Each path below is one point turned by a fixed rotation once a step. After each direction that follows a path, write how fast that rotation turns it, in degrees per step (0 if it stays still).
Each turn is a multiple of 5 degrees from 10 to 175, or 0.
Each row of a path follows its step; steps can be skipped.
Rotation 1:
step 1: [ -4  12   3 -19  -8   6 -14  10   3 -19  14 -35 -10   5  20  -1   8   0
  10  -8   1   4 -14   1  15  11  -1 -12  -3   5  11   6 -10  -6   5 -13
 -16  18  -4  15 -12  -8 -16   0  -5 -19   9]
step 3: [  5   2   5  14   4  -5  11  -8  -3  -4   7 -28   3  -1  -5 -10  -7   3
   3  -3   0 -11  -5  20 -15 -13   8  -6  -3  13  10   0 -25   5 -24  -4
   2 -19   7   3 -26 -10  -3 -30  -4 -10  -9]
step 6: [ 18  11   6  15   9  -7 -12   2  20 -17  22  -5   7 -12   6   3   3  -3
  22  12  -6   3 -18  -1   9   5   7   1 -20  21  -2   6  -6   6  -8  11
   0   4 -20   7 -17   9 -22 -10   6   2  -7]
step 7: [  4  -9 -18  11   9  -4  -1  12 -13 -11 -18   8  -4  24  15  -8   6  19
  -3  -5  -2   0   5  -8  19   0 -14 -15   5   4  -7  -7 -18 -12  -9 -16
  -9  11   7  16 -14  -2 -14 -14  13 -10 -16]
step 8: [ -3  -3  -2  10  -4  11  15  -7  15   8   4 -35  -8  -7   0   2   7   2
   6  -3  12  -7   4  33   9  12 -26  -3  -2  13  21   6  -8   1  -2 -18
   2  -3  -6  10  -7  12 -10  12 -10 -16   6]
step 24: [ 19   1  -5   0  -6 -28  -2   2  -5 -16  11  -7   5  18  -4  -1 -10  13
  12  -2   6 -18  -8   1  20   9  -5  -6 -14  24   9   0   9 -13  10 -13
 -17  -3   9  13 -14   8  -8  -9   0  -5 -23]
step 25: [  7   2  -1  31  10  14   6  -7  18   0 -11  -1 -10   1   2  12  12  -4
  -1   3   3   4   4   7   1   3 -18   4   4  13  -5   6 -25  -5 -24   6
 -15  -5 -17   7  -3  11 -18  -3  20 -21 -14]
step 32: [ 18   3  -8  16   3  -4  -2  -2 -10  12  -6   3  12  -3  14  13   8   7
  -5 -19  15 -11  -6  -6   1  -8 -11 -12  -6  -1 -15   1  -5  -5 -28 -13
   1   5  -1  21 -14   1 -30 -19  23  13   5]
Directions:
[ 0  3 -3 -4 -4 -6  1 -5 -3 -1  5  1 -3  6 -1  1 -6  4  8  3 -5  2 -4 -2
  3 -2 -7  2 -5 -4  1 -4 -1 -1  0  5 -1 10  6 -2  2  3 -1  1  4  5  1]
145
[-2  8  3  1 -5  5  0 -2 -3 -3 -1  0  3  1 -5 -3 -7 -1 -3 -5 -2 -1  3  7
  7  1 -3  0 -9  7 -4  3  4  0  1  2 -1  2  1 -1 -1 -8  1 -4 -7 -2  2]
155
[  4  11  -1   1  -1   5   6  -2   3 -12  -5   3   1  -5   4   2  -3  -1
  -2   2   6   2  -4   2  -4   0  -3  -4   2  -6   1  -2   6   1  -3   1
  -2   1  -4   2   2   4  -3   1  -1   4  -1]
155
[ -6   1  -2  -1   7  -2   5   3  -1   4  -3  -2  -2   0   2  -2  -2   6
  -7   6  -7  -4   2   0  -1   2  -3   0  -1  -4   6   3  -1   7   3  -2
   3   6  -2   7  -1   3   2  -2 -11   1  -2]
95
[ 0 -5 -5  0 -1 -1  2 -1 -5 -7 -3  2  9  8 -6 -6 -2  1  3  0 -3  2  0  2
 -3  4  2 -3  5 -8  5  1  2 -5 -3 -2  0 -3  0 -6 -6 -2  0  0 -6 -4  0]
155
[ 0  2  4  0  0  1  4 -2 -3 -2 -2 -6 -1 -1  2  5 -1 -2 -2 -6  0 -2 -4 -4
 -6  3  8  3  8  2  2 -1  0  4 -2  4  1  8 13 -2 -3 -3  2  1 -2 -3  5]
40
Rotation 2:
step 1: [-18   3  41   5  -7  -6  15  -2   3   2 -13  -9  -2  -4  16  -9   3  15
  -7   7  12   3 -10 -12 -30  10  -9 -18  -8  10  -2 -21   5   0 -14  -3
  -6   2  15 -12   0   5 -20 -11  -1  -4 -20]
step 9: [ -7   5  29   5  -3 -15  34   1  -9   9   2 -10 -16  -3  16   5  19  -6
  18  12  17   0 -10  -1  -2  14  -7 -15 -24  10  14 -11  -5   8 -10  -8
 -20  11   2  21  -5   4  -3 -13  -4 -11  -4]
step 11: [  2   7   2  11 -10 -18   2  15  -9   1  -2 -11 -17 -29 -11   4 -16   5
  -4  13  -6  10  -6  -6  -8  25  -3 -21  14   5  -2 -15  -1  16   1   9
  13  19  17  -6   6 -15  -8  21   4  -8 -23]
step 12: [  3  22  12  28 -18  10   4  -3 -15 -10 -23  12  -6   0   0 -11   5  11
 -19   9   6   9  -1  21 -25   3   8 -13 -12  11   4 -28   1  12 -18   7
   3   8   8  -1  -2 -13   1 -13  12   7  -2]
step 19: [ 18  -4   4   6  -2  -8   6  -2 -13   2   1 -30 -21  -8  10  -4 -15  -4
  11  10   5  -4   0 -11   3  19 -14 -16 -13   6   2 -21  -5  13  12   0
  13  10  29 -22  -2 -13   2 -18   1 -21  -7]
step 24: [ -5  -4  15  13   4 -23  14  15  -7 -11 -31  -3  -2   6  -6 -20 -14   7
  22   8  -7  -5 -12  -7   9   9  -5  -4  -3  -5  18 -37   4  -5   7 -13
  10  14  16  14  -8  -6  10 -13  -3   8   5]
step 27: [  9   1  22  16 -10 -23  10  -8   0  -7 -20  -9   3 -18  13   4 -14   9
 -14  16  14  -8   0   0 -12  -9 -28  -6 -18  13   4  -4   1   9  -1   4
  10  14  16 -12  -9  13   6  -8   7 -32  -3]
step 35: [ -1   3   7   7 -14 -27  28   5   5  -9 -31  -6  -4   2  10   3   3 -11
   8   4   9  10 -15 -17  -4 -23  -1 -15 -24   2  16 -17   5  14   9   9
 -10  10   8  -1 -14   5  19  -7  11  -8   7]
Directions:
[ 7 -1  4  0  0 -1 -1 -4  0 -3  6  2 -2 -6  1  3  1 -1 -4  6 -1  1 -6  1
  1  2 -3  6 -7 11 -6  0 -4 -3 -4  1  2 -2 -4  5  2 -2  6  2 -6  4 -2]
160
[ -2  -3  -3  -2   0   3  -6  -4   0  -2  -1  -1  -4   3   7  -2  -1   0
   0   2   1  -4   0   0   7   2  -4   8   2  -1  -7  -2  -1  -1   8   6
   2  -1   9  -1   0   0  -3   1  -1  -2 -12]
125
[-1 -1 -2 -1 -4 -1 -1  3  2 -3  5 -7 -4  6 -9  3 -1  3  1  6  3 -6 -2 -1
 -2 -3 -2 -6 -4  1 -1  5  7 -1  4  6  0 -6 -7 -4 -4  0  2  4 -3 -4 -3]
90
[ 4  3 -8 -6 -1 -4  3  4  3  1 -1  8 -5 -4  0 -5  5  3  3  2  4  8 -4 -5
 -2 -2 -1  3  8  2 -2  0  4 -2  5 -4  3 -1  0 -2  0  1  0  6 -3  0  2]
100
[  0  -2  -9   4   6   0   0   1   1  -8   0  -2   2  -3  -5   2  -3  -3
   0  -5  -7   8   2   1  -5  -1  -3  -2  -1   7  -2  -4  -4   2   7   4
  -1   2   0   2   1   4   1  -2  -1 -10   1]
90
[ -1  -7  -1   0  -1   1  -4   5  -2  -8   0   1   1  -1  -3  -3 -10  -1
  -4   5   6   1   4  -5   3   3  -3   0   3   1   5  -1  -3   0  -1  -2
   7  -1   0   2   6 -10   2   1   6  -1   4]
85
[-8 -3  6 11  1  1  2  7  5 -7 -1  0 -4 -4  3 -2 -1 -4  3 -1 -2  3 -7 -6
  1  1  3  1  4 -1  1  3  2 -1 -1  4 -5 -5  0  5 -3  2 -1  0 -2  5 -3]
170
Rotation 3:
step 6: [ -7   7   3  10  -2 -10   9  11  -2  -6  -7 -19  11  -2 -13  19  24 -20
  -4  -3  -5   8 -21   3   3  -3   1   1  -2  -2 -12  -3  -3 -12 -34  26
   8   2  14  19  -4 -24   5 -19 -18  -3   3]
step 9: [  3  11  13   4   7   3   0  27 -13  -5  15   7  -8 -20   0   0  -9  -9
 -14   2 -12  -1 -27  -3   4  -4   0  13  13  -8 -12   8  -5  38   2   3
  10  -8  -6  -9 -14   2  -7  21  13  -7  25]
step 10: [ -2  -3 -10  10  33   9 -12  12 -13  19  18 -13   0  12   9  -5  13  -6
 -18   0 -26 -20  -8   3   2  -7  11  18  -4   7  -2   9   9  19  17 -11
  -3  -9 -16 -17   1  -4 -14  12   7 -10  -8]
step 14: [  7 -11  -3  10 -14   4 -20 -14  22 -11   2  14  20   3  28 -27 -24   6
   0  -1  -1   8   3  -3  -1   0  -1 -17 -14 -11  -5  -1 -25   2   7   3
  20  -4   5  20  -5  13 -18   8   3  -1   4]
step 17: [ 11 -13  12 -24   1 -22  -3 -16  12 -20   9   3 -15   0 -13  -4 -14  -8
  -3  -1 -12  -4  33  15   6   7  -8   5   1  28  11  -4 -10 -16 -19  -9
   2  12   3   7   9  -7   8  -3  -1 -15   2]
step 32: [-27   2  12  -5  11  -8  -9 -11  18  11   9  -4   0  10   3  -3  -5 -22
  -5 -17 -21 -18   3 -21  12  17   5   6  -2  15  -6   3 -16  -1  13  -6
 -16   7   4  16  22  12   6 -22  -6   9 -16]
step 33: [ 15  13   8 -13  -7 -10 -13 -12  12   2  23  13 -11  -9  -8   0 -26  10
 -12 -21 -11 -14  23  -5   1  -9 -15  -3  13  10 -10   3 -18 -17  -6   1
 -18   3  -6  14  16   8  22  -5   2  -5  -4]
step 35: [ -7 -19  15   7  14   8 -17 -18  -4 -18  13  16  14   1   6   2  -4  11
 -12  23  -9   0 -15  -5  26  -3   9 -22  -8 -13  21 -23  -7 -11   0   0
  -6   9   6 -18  -6   7   2   9   6   6  -3]
Directions:
[ 5 -1  5 -2  7  0 -3  2  7  0 -1 -1 -5 -4  0  6  1  9 -1  2 -6  1  0 -3
  0 -2  0  3 -9 -2  2  1  6 -1 -2 -4 -4  3 -8 -7  0  1  1  2 -3  3  4]
45
[  0  -6   2  -2  -1  -3  -1   5  -2   7  -4   2   1  -5   1   3   5  -2
   5   1   3   0  -3   6  -1   2  -1  -2   0  -4   0   5   1   7  -6   0
  -5 -10  -2  -1  -6  -9   4  -1  -3   0  -4]
20
[ 5  4  0  3 -2 -6  0 -9  6  0  2  0  0  0  2 -7  4 -5  0 -2  6  4 -3  0
  0  2  3 -2  0  3  3  1  6  1  0 -8  1 -8 -5 -1  4  4 -4 -3 -4 -3  7]
25
[-3  1 -6 -3  2  0 -4 -3 -9  0 -1  5 -6 -3  6 -1  3  1 -7 -2 -2 -2  2 -2
  1  6 -5  8  0  1  3 -8  1 -1 -3 -4 -5 -5  0  1 -4  1  4  2  5 -4  3]
45
[-5 -1 -3  3  0  7 -4  3 -2  6  3 -1 -3 -2  0  2 -7  0 -1 -2 -1  5  0  6
  1  7  2  2  8 -1 -5  6  1  1  7 -2 -7  3 -7 -1  2  6  1 -3 -6 -4  1]
35
